128 stands for zero in the data rows.
Here are some points:
[124 123 148 176 180 137 176 117 167 150 176 146 166 101 138 134 150 183
 157 159 163 160]
[120 122 152 137 143 162 140 144 146 112 152 118 132 157 132 171 131 194
 139 123 140 135]
[214 140 185 136 158 143 162 142 156 158 180 136 163 151 166 132 175 130
 156 133 170 115]
[152 114 124 102 122 115 138 110 160 123 136  95 131 148 144 125 134 140
 134 105 118 138]
[ 98 123  98 140 123 123  91 108 109 140 129 172 125 181 116 165 126 134
 134 125 123 158]
[102 117  90  78  79  81  70  75  64  94  79 110  61  73  80 104  57 113
  68 112  61  89]
[100 197 141  96 128 122 116 114 111 147 118 148 134 174 140 112 132 162
 143 168 130 168]
[ 97 179 113 174 138 190 127 120 139 190 140 133 137 109 125 121 137 171
 131 128 123 124]
[145 107 167 160 153 120 153 110 158 134 148 108 156  97 150 108 125  91
 140 101 136  98]
[110  93 118 160 124  79 124  99 129 121 146 154 134 117 136 108 122  99
 118 112 134  84]
[112 146 122 142 126 120 118 130 120 183 139 140 136 120 123 166 143 187
 153 112 128 173]
[103 111 111  86  89 103  90  82  89  94  75  90  85  74  81 100  71 106
  71  91  94  92]
[123 135 180 144 162 122 178 157 173 159 202 133 169 144 184 164 171 134
 191 138 183 138]
[113 145 141 108 127 134 127 139 127 130 140 126 145 129 157 111 157 144
 130 141 140 123]
[149 132 132 131 148 125 154 145 158 116 151 190 156 133 178 112 163 123
 157  95 156 125]
[122 100 136  94 120  80 107 102 114  87 117  90 103  97 103  85  91  84
 108  74 109  59]
[149 119 145 141 135 121 138 205 134  89 135 106 161 139 131 203 149 106
 133 109 137 173]
[ 87 177 132 145 126 172 121 162 135 185 141 167 131 210 158 197 145 141
 148 140 158 135]
[146 152 133 116 109  81 117 127  90 111 112 118 110 141 107 125 109  77
 105 105 104 130]
[ 85 156 104 151 113  88 102  87  96  91  77 119  92 118  73 125  97 113
  92 119  92 159]
[108 136 133 105 138 147 130 132 122 107 130 121 140 115 135 128 149 132
 134 140 130 119]
24 more points follow, each with its number after it:
[126  85 120  88 116 109 126 115 124  99 117 105 108  96 122 125 122 105
 130 107 116  68] 0
[110 153 135 179 159 151 162 192 178 133 166 151 184 123 180 110 193 102
 180 164 185 160] 1
[109 110 103  97  83  85  75 127  94 153  86 101  88 129  98 107  82  89
  78 113  93 116] 2
[132 128 143 120 117 108 142 132 120 114 113 134 123  88 125 149 132 122
 104 147 120 161] 3
[102 113  80  76  87 100  94 101 106  94  88  90  79  94  87 118  88  88
  98  87  79  75] 4
[104  85 126  87  85  88  88 104 105  95  72 100  91  93  98 118  90 100
  82  95  88  86] 5
[137 218 159 112 132 192 148 107 119 126 127 142 136 106 123 123 114 133
 129 170 135 159] 6
[166  79 161 142 173 132 178 170 183 147 189 204 189 180 192 168 187 118
 175 113 191 152] 7
[132 112 140  93 125 128 132 146 134 117 123 125 135 109 140 153 142 101
 136 157 136 116] 8
[111 113 117 118 113 131 122 122 103 123 112 151 104 127 112  95 113  85
 115  79 103 125] 9
[169 157 200 125 188 106 151 130 171  92 163 125 147 148 161 127 161  93
 143 220 169 136] 10
[128  96 119  92 107 101 112  91 128  86  92  91  84  93  84  85  76 117
  84  89  72  88] 11
[200 105 134  96 149 135 149 105 147  97 138 107 127 131 123  81 137 124
 132 161 135 122] 12
[131 152 110 117 157 177 143 127 162 134 162 165 167  95 159 116 169 171
 166  67 157 110] 13
[106 156 126 119 118  84 115 138 138 101 138 160 128 174 129 142 147 208
 155 151 149 142] 14
[110 188 126 124 131 181 142 148 141 176 148 117 137 156 132 143 149 128
 148 160 123 130] 15
[ 91 106 140 103 154 127 152 153 172  86 149 140 162 128 160 208 176  97
 160 206 169 113] 16
[106 136 122  86  94 131 110 174 109 135 102 118 113 150 113 129 128 106
 106 152 115 150] 17
[ 91  77  91 120  78 105  74  74  71 110  72  90  79 118  73  61  66  90
  66 123  70  91] 18
[104  93  94  82  88 110  78  87  85  86  77  81  87 116  96  92  96  98
  89  90  78 103] 19
[117  90 115 128 132 127 155  86 135  93 124 116 133 134 152  77 144 149
 135 103 128 125] 20
[149 130 153 202 164 203 167 202 172 110 158  99 160 141 169 112 141 103
 128 130 143  87] 21
[112  82  82 135 102 121  92 149  88 101 108 162  94 106 101 156  97 121
  95 135  96 113] 22
[121 100 128  85 105  79 107  86  90 100  70  81  74 113  91  80  80 109
  68 111  75  76] 23
Which two of these numbered points are nearest to each point below, looking only along the 6 directions in which the first points spread most? Their numbers follow each, nearest first.
[194 127 167 178 162 149 179 109 180 154 173 230 175 159 167  86 166 156
 174 131 173 143] > 1 7
[190 113 163 126 162 151 141 119 151  92 126 144 144 118 118 143 141 122
 139 122 143 130] > 8 12
[143 117 110 113 118 123 140  81 127 146 144  82 143  96 135 126 129  84
 140 145 154 123] > 20 8
[171 146 150 120 131 163 154 133 137 135 133 158 128 144 118 143 139  77
 136 139 122 180] > 8 14
[127 181 129 157 113 117 122 160 128 105 108  90 103 215 104 136  96 159
 101 145 117 101] > 17 8
[165 134 127 147 159 122 162  98 176 137 168  91 147 141 170 150 150 167
 144 139 165  93] > 13 21
[124  79 115 167 114 147 129 195 134 129 131 140 113  98 118 147 119 155
 126 188 126 157] > 3 8
[135 167 150 112 151 141 136 134 150 139 162 126 154  85 147 208 163 140
 149 122 147 168] > 16 14
[100  85  85 107  80  99  84 118  68 101  84  97  76 107  68 107  85  97
  74 133  78  95] > 19 4
[118 177 138 107 126 139 130 134 137 132 135 149 127  89 126 146 137 171
 120 138 118 165] > 6 14
[214 100 160  90 146 111 131 120 148 153 150 134 141 181 159  98 167 137
 155 167 151 148] > 10 12
[104 124 107 131 124 121 120 157 139 123 121 139 124 122 124 160 127 138
 127 112 121 137] > 3 8
[152 134 143 137 157 144 199 119 177 168 187 120 169 132 177 197 179 155
 162 183 171 180] > 1 16
[182 175 175 159 162 167 158 195 164 185 164 148 208 159 186 133 181 195
 163 181 183 150] > 1 7
[141 130 131 100 133 125 129 126 146 195 161 159 161 132 157 127 125 149
 141 153 163 235] > 14 6
[139 118 133 172 150 120 158 161 156 113 137 103 115  97 130 111 132 115
 133 158 152 118] > 20 8
[153 106 177  70 128  89 125  96 127 123 126  82 113  73 104  92 108 106
 114  98 111  71] > 0 11
[ 82 134 112 102  99 141  87 124  89 137 106 124 102 151 113 128 107 143
  98 166 100 123] > 17 2
[ 97  98  87 108  92 102 101  96  84 112  99  83  80 128  88  98  89  80
  86 106  85  79] > 4 5
[ 96  94  68 100  66  90  66  99  73  98  76  80  76 104  84  88  72 149
  69  93  84 144] > 19 18
[ 88 118  93 112  85 141  95  88  97 106  87 104  79 148  87 119  93 103
  97 131  72 127] > 2 22
[112 129  81 108  92 104  95  99  83 100  79  95  73 145  87  93  70 107
  75  71  56  91] > 19 4
